Look-ups in named tables: a row name and a column name give one cell, copied from the table.

kotukab:
           vol  dizirud  zabipip    sul   soko  suluz
tek      0.603    0.437    0.480  0.417  0.152  0.466
panuvif  0.609    0.477    0.619  0.573  0.791  0.743
velusu   0.653    0.509    0.622  0.632  0.889  0.523
diba     0.667    0.441    0.472  0.414  0.227  0.393
vas      0.625    0.418    0.476  0.414  0.174  0.432
rud      0.630    0.444    0.475  0.410  0.162  0.436
nevefi   0.667    0.513    0.607  0.630  0.878  0.512
soges    0.591    0.430    0.499  0.429  0.251  0.627
bag      0.644    0.514    0.630  0.653  0.940  0.565
borum    0.598    0.506    0.627  0.639  0.893  0.735
raromo   0.585    0.432    0.489  0.416  0.170  0.559
rotope   0.611    0.474    0.607  0.522  0.682  0.742

What is the suluz of tek in kotukab?
0.466
What is the vol of borum in kotukab?
0.598
What is the vol of vas in kotukab?
0.625
What is the suluz of bag in kotukab?
0.565
What is the sul of bag in kotukab?
0.653
What is the zabipip of diba in kotukab?
0.472
What is the suluz of vas in kotukab?
0.432
What is the zabipip of vas in kotukab?
0.476
What is the soko of bag in kotukab?
0.940
What is the sul of nevefi in kotukab?
0.630
What is the suluz of raromo in kotukab?
0.559
What is the suluz of rotope in kotukab?
0.742

mokanaz
cols = repaten, kofarib, vurefiz, kazu, pegeli, nifur, gapelug
safo: [191, 187, 143, 103, 132, 181, 111]
taz: [134, 126, 90, 104, 99, 121, 118]
bodizat: [112, 111, 96, 115, 106, 115, 126]
bas: [86, 84, 149, 181, 171, 106, 169]
papeg: [155, 178, 42, 136, 47, 212, 203]
vus: [135, 159, 47, 135, 52, 199, 194]
motadob: [61, 55, 178, 232, 210, 96, 202]

What is the gapelug of bodizat in mokanaz? 126
What is the kofarib of bodizat in mokanaz? 111
What is the gapelug of motadob in mokanaz? 202
What is the nifur of vus in mokanaz? 199
What is the repaten of papeg in mokanaz? 155
What is the pegeli of bodizat in mokanaz? 106
What is the kofarib of taz in mokanaz? 126
What is the pegeli of papeg in mokanaz? 47
What is the vurefiz of taz in mokanaz? 90
What is the nifur of safo in mokanaz? 181
What is the repaten of motadob in mokanaz? 61
What is the pegeli of safo in mokanaz? 132

seled =
columns: lev, kod
veg: [5.821, -1.026]
puzigif: [-2.040, 2.470]
kofibe: [-0.287, 2.603]
sife: [0.861, -2.898]
silugop: [-2.185, -8.333]
kud: [-3.576, -0.809]
ler: [6.704, 3.685]

veg, kod -> -1.026
veg, lev -> 5.821
ler, kod -> 3.685
kud, kod -> -0.809
puzigif, kod -> 2.470
kud, lev -> -3.576
silugop, kod -> -8.333
kofibe, kod -> 2.603
puzigif, lev -> -2.040
silugop, lev -> -2.185
sife, kod -> -2.898
ler, lev -> 6.704

Table tapog
         mipanun    dag   pidu    bim  nomoz  sufanel  folum  kudoz  razil
dedi       15604  59580  18207  22691  62290    17593  14420  26342  17065
durus      52659  50455  50548  46089  42929    57074  51610  55419  53275
segati     32045  25544  31128  26862  31332    29368  37486  30727  34514
damir      50768  26941  46773  30936  19312    55548  56860  49962  54970
zona        7920  82340   9932  11364  81052    11675   2892  33863  11814
kol        50199  51908  51356  61792  51088    48051  42908  48791  45627
litaruz    20888  37213  24167  49342  47865    18722  21706   9972  15743
ton        11453  37692  14304  41336  48571    12574  16338    283   7743
nodem       8124  82639  10460  11238  82086    10886   2630  34750  12084
dad        23730  41587  27077  56287  52108    20798  22333  12672  17186

razil of segati = 34514
razil of damir = 54970
bim of segati = 26862
pidu of dad = 27077
nomoz of zona = 81052
sufanel of ton = 12574
mipanun of nodem = 8124
sufanel of damir = 55548
mipanun of dedi = 15604
dag of damir = 26941
bim of ton = 41336
bim of durus = 46089
mipanun of damir = 50768
bim of litaruz = 49342
bim of kol = 61792
dag of zona = 82340
sufanel of dad = 20798
pidu of durus = 50548
pidu of dedi = 18207
razil of durus = 53275
Row with the largest mipanun: durus

fanu
|  | zil | fimubub | pup | ranaso | vun | soz |
|---|---|---|---|---|---|---|
| paz | 102 | 103 | 102 | 103 | 100 | 101 |
| tifu | 75 | 103 | 110 | 111 | 104 | 88 |
| niz | 28 | 104 | 122 | 129 | 106 | 61 |
| nikasi | 53 | 103 | 117 | 121 | 103 | 75 |
| lafideb | 202 | 98 | 71 | 61 | 97 | 157 |
| sonise | 114 | 101 | 99 | 98 | 99 | 109 |
| pape | 202 | 98 | 73 | 64 | 97 | 157 |
| nak | 48 | 104 | 119 | 126 | 106 | 73 |
| pep | 145 | 101 | 92 | 87 | 102 | 126 |
| gisik | 186 | 100 | 79 | 71 | 99 | 149 |
| dofud | 14 | 104 | 122 | 129 | 106 | 54 |
| bib | 149 | 103 | 89 | 85 | 101 | 127 |

niz, ranaso => 129
lafideb, fimubub => 98
niz, fimubub => 104
paz, soz => 101
gisik, ranaso => 71
pape, ranaso => 64
bib, pup => 89
nikasi, zil => 53
gisik, zil => 186
sonise, vun => 99
dofud, vun => 106
niz, pup => 122
bib, ranaso => 85
niz, soz => 61
pep, fimubub => 101

refo:
columns: defe, sepem, meru, mifoden, bilav, zefarur
gosefa: [41, 171, 14, 7, 9, 192]
peral: [188, 8, 12, 176, 165, 150]
lod: [166, 11, 153, 185, 159, 18]
zam: [138, 23, 140, 168, 122, 33]
gem: [87, 27, 162, 138, 135, 8]
fumila: [160, 34, 176, 169, 152, 28]

What is the mifoden of lod in refo? 185
What is the defe of gosefa in refo? 41
What is the bilav of lod in refo? 159
What is the zefarur of gosefa in refo? 192
What is the mifoden of fumila in refo? 169
What is the bilav of zam in refo? 122
What is the sepem of peral in refo? 8
What is the sepem of gem in refo? 27
What is the zefarur of lod in refo? 18
What is the defe of zam in refo? 138
What is the meru of zam in refo? 140
What is the zefarur of gem in refo? 8
What is the bilav of gosefa in refo? 9
What is the meru of gem in refo? 162
What is the meru of lod in refo? 153
What is the sepem of lod in refo? 11

lerop:
cols = gosetod, tilo, seluses, dode, miruse, raluk, roz, tifadi, zop
fug: [0.566, 0.547, 0.588, 0.517, 0.542, 0.611, 0.536, 0.551, 0.613]
zerekol: [0.635, 0.538, 0.315, 0.541, 0.569, 0.513, 0.578, 0.667, 0.710]
kifega: [0.542, 0.649, 0.598, 0.658, 0.674, 0.565, 0.480, 0.514, 0.433]
tun: [0.589, 0.561, 0.579, 0.560, 0.563, 0.592, 0.615, 0.607, 0.619]
vazes: [0.628, 0.842, 0.724, 0.703, 0.827, 0.601, 0.602, 0.429, 0.554]
samon: [0.739, 0.542, 0.104, 0.351, 0.493, 0.420, 0.576, 0.665, 0.785]
gezami: [0.579, 0.620, 0.620, 0.620, 0.618, 0.578, 0.565, 0.546, 0.539]
rara: [0.413, 0.341, 0.192, 0.265, 0.297, 0.900, 0.922, 0.695, 0.135]
pobe: [0.229, 0.417, 0.972, 0.872, 0.600, 0.701, 0.614, 0.220, 0.500]
gebida: [0.624, 0.595, 0.541, 0.606, 0.600, 0.563, 0.627, 0.644, 0.596]
namerot: [0.715, 0.591, 0.068, 0.479, 0.541, 0.389, 0.623, 0.596, 0.746]
vosa: [0.527, 0.605, 0.604, 0.598, 0.611, 0.611, 0.460, 0.468, 0.508]
rupane: [0.558, 0.586, 0.603, 0.567, 0.572, 0.608, 0.536, 0.533, 0.573]
rodob: [0.614, 0.490, 0.561, 0.470, 0.446, 0.663, 0.721, 0.669, 0.748]

seluses of namerot: 0.068
raluk of namerot: 0.389
gosetod of fug: 0.566
roz of samon: 0.576
zop of rupane: 0.573
zop of kifega: 0.433
tifadi of namerot: 0.596
roz of vosa: 0.460
miruse of zerekol: 0.569
gosetod of rupane: 0.558
seluses of rara: 0.192
seluses of gebida: 0.541
roz of gebida: 0.627
zop of rara: 0.135
tilo of rodob: 0.490
roz of namerot: 0.623
dode of tun: 0.560
zop of zerekol: 0.710
tilo of zerekol: 0.538
dode of rupane: 0.567

